One turn moves each row of this set onto another row. After a few examples, where does it send each row asked below?
fut: [ -3   9 -15   1  24 -18 -15   8  18 -20  13  12 -11  -3  -3   3 -25  14
   6   7   4  32   5  17  -2  -9 -10 -39]
nune: [ -1   9 -16   2  22 -19 -15   7  18 -19  13  11 -12  -3  -3   0 -27  13
   5   7   5  32   5  20  -3 -11 -11 -37]
rize: [ -8 -12 -15  -1  -7  11 -14  10 -11 -35  -6  27 -10 -12  10 -17 -20  17
 -29  -3   7  20  14   7  27   7   6   3]
viril: [-14 -20 -12   9  11  -1 -11   5  -7 -32 -10  38  -1  -5  18   3  -4  20
 -14   4   3  17  10 -19  16  19   0  -4]
koten: [-19  17  -1 -13  24  19  17   1  16 -10   2  21   1  -8  12  -2  -2  11
  31   2  -1  11   6  14   2  -9   9 -21]
tovu: [ -1  -1   0  -7   4 -24  -7   1   9 -12  -2 -13  19 -32   4   3  -7   4
   7   7  -2  17   9   3   0 -38  11 -15]
lon: [-27  -1  -5   2  21 -24 -35   0   0 -11   1   3  -4  -2  -8   3 -10   2
  33   4  16   6   0  -3  -7  -6  -1  16]
Piro: [ -5   2   2 -16   5 -21  -8   6   7 -17  -3 -10  22 -35   3   5  -8   6
   8   7  -2  20   7   2   4 -35  13 -17]
lili: [  3 -19 -20  23 -10   3 -10  -4  -3 -23  -3  19 -16  -5  11 -21 -17  13
 -29  -1   8  13  19  10  17   0  -1   8]
Vezo: [ -1 -26 -19  32   4 -10  -9  -9  -1 -19  -8  25  -8  -1  17  -6  -5  13
 -17   4   4   9  14 -10   5   9  -7   3]
zel: [-14 -21  -1 -15  11  14  -2  13   3 -36  10  18  -9  12  15  -7  -2  15
 -12  -7  18  19  17  17  22   0  27   6]
piluv: [ 15   6 -15   4  -1  13  -6  20   6 -24   1  -4 -11  -6 -24  -1   7  -3
  21  -5 -25   9   2  -9  18 -12  17   1]
Nebi: [-28   7  -8 -13  13 -19 -39   6  -5 -15  -3   1  -3 -11 -13  -5 -19  -2
  24   1  17   9  -5   9  -3  -7   1  18]
Ralas: [-10   3  -6  14  23   0   9   7 -27 -15  15   8  18  -4  16  18 -10 -12
  -3   4  33  11   9   2 -14   1   1   3]
Vis: [ -6  10 -16  22  19   6  -1   5 -25  -6   2  13  15 -13  14   8 -14 -13
   2   0  25   3  12   8 -24   7  -3  14]
pevez: [-14   8  -6   3  22   5   7  14 -31 -19  13  11  20  -8  14  17 -13 -12
  -4   2  33  14   6   4 -10   4   4   2]
nus: [-10  12  -6   5  21  12  20 -10  22   0   4  12  -4  -3  13  -6   0   7
  30   3   1   5  10  17  -6 -16   4 -17]
zugo: [-10  10  -9   4  16   5   6  12 -31 -17  11   5  19 -12  11   9 -19 -16
 -10   1  34  13   5  12 -11  -1   2   6]
Boga: [ 16   2 -10   6   2   9  -7  23   8 -20   3  -1 -11 -10 -24  -3   9  -3
  16  -7 -22  12   4 -12  23 -12  17   5]
fofo: [-12   9 -11  17  26   9  -1   9 -26 -12   3  19  18 -11  16  16 -10  -9
   6   2  23   6  12   0 -21  11   0  10]
Dulu: [ -2  10 -16  -2  21 -17 -16   9  17 -20  12  10 -11  -5  -4  -1 -28  12
   3   6   5  32   4  21  -2 -11 -10 -37]
sizo: [ 16   2 -10   6   2  10  -7  23   8 -20   4  -1 -11  -9 -24  -3   9  -2
  16  -7 -22  12   4 -13  24 -12  17   5]
nor: [ -3  -4   2  -5   9 -25  -6   1  11 -13   0 -10  20 -29   6   8  -2   7
  13   9  -3  17  11  -3   0 -36  11 -18]
mis: [ -9  15 -16  10  15  11  -4  11 -29 -11   0  13  17 -18  10   5 -20 -14
  -3  -2  25   6   8  13 -19   8   0  14]
Dugi: [ 15   6 -15   3   1  13  -5  20   6 -24   1  -3 -10  -5 -24  -1   8  -3
  22  -5 -25   9   2 -10  18 -11  17   1]
nef: [ -6   6 -11  15  17   0   8   6 -28 -12  13   3  16  -7  13   9 -15 -16
  -8   2  34   9   9  10 -15  -3   0   7]
feso: [ -6 -18  -7  -9   1  13  -3   8   4 -30   8   8 -12   9  11 -19 -10   9
 -20  -9  20  16  16  30  18  -7  23  13]
Zorib: [-13  -9 -18  -6  -3   5 -16  11 -13 -34 -15  30  -1 -17  10 -12 -19  14
 -28  -1   5  19   5  -1  20  15   0   2]
Ros: [ 16   2 -10   7   2   9  -7  23   8 -20   4  -2 -11 -10 -24  -3   9  -2
  16  -6 -22  11   4 -12  23 -13  17   5]
puti: [-13 -20  -8   7   7   8 -10   9  -7 -36  -2  36 -10  -2  17  -1  -7  24
 -17   1   4  20  18 -10  26  14   7  -3]
kezot: [-22   2 -10   1  13 -24 -37  -1   0  -8  -1  -3  -6  -6 -12  -6 -16  -3
  26   2  17   5  -1   7  -9 -10  -2  20]
tupo: [ -3  10 -15  -3  24 -17 -16  10  17 -22  13  12 -11  -4  -3   2 -27  14
   5   7   4  33   4  18  -1  -9  -9 -39]
Rupir: [ -7  -1   4 -13  10 -22  -7   6   8 -17  -2  -7  22 -32   6  10  -3   9
  12   8  -3  19   9  -4   4 -33  14 -20]
naloz: [ -1 -27  -7   9   5   6   1  -1  10 -23  11   7 -15  18  15 -15  -2   9
 -15  -7  20  11  21  23  11  -9  19  12]
rit: [ -1 -27 -12  29   4   0  -7  -5   0 -24   1  27 -15   4  18  -6  -5  21
 -16   2   5  13  22  -7  16   6   0   2]
zeluf: [ -6  19 -11  -2   9  15  17  -8  18   0   0   6  -5 -11   7 -19 -11   2
  19  -1   2   5   6  30  -5 -21   3 -12]
zilad: [ -9 -29   0   3  16   7   2   4   9 -30  13  17 -12  21  19  -3   5  16
  -6  -4  18  15  21  11  15  -2  23   6]
Zura: [-32   4  -3 -12  20 -19 -37   8  -4 -17  -1   6  -1  -6 -10   4 -12   3
  31   3  15  10  -3  -1  -2  -3   2  14]
kifam: [-16  25  -7 -21  12  22  15   3  13 -10  -1  14   0 -17   6 -14 -12   6
  20  -2   1  11   3  28   3 -14   8 -16]
tobat: [ 15   6 -15   5   1  13  -5  19   7 -24   1  -3 -11  -4 -24   0   8  -3
  22  -4 -25   9   2 -11  18 -12  17   1]
ris: [ 16   2 -10   6   2   9  -7  23   9 -20   3  -2 -11  -9 -24  -3   9  -3
  16  -7 -22  11   4 -12  23 -13  17   5]
poku: [ 15   6 -15   5   0  13  -5  19   7 -23   1  -4 -11  -5 -24  -1   8  -4
  21  -5 -25   9   3 -10  17 -13  17   2]
lito: [-15  14 -11   5  22  13  -3  14 -30 -15   1  20  20 -17  13  12 -15 -10
   2   0  24   9   8   5 -16  12   2  10]
taz: [  1 -14 -25  16 -11  -3 -14  -3  -7 -21 -14  18  -7 -13   9 -22 -20   7
 -31  -1   7  11   8   6  10   5  -7   9]

fofo -> lito
Vezo -> viril
feso -> naloz
Now these:
Nebi -> kezot
pevez -> zugo
puti -> rize
koten -> kifam
tovu -> nor
Dulu -> nune

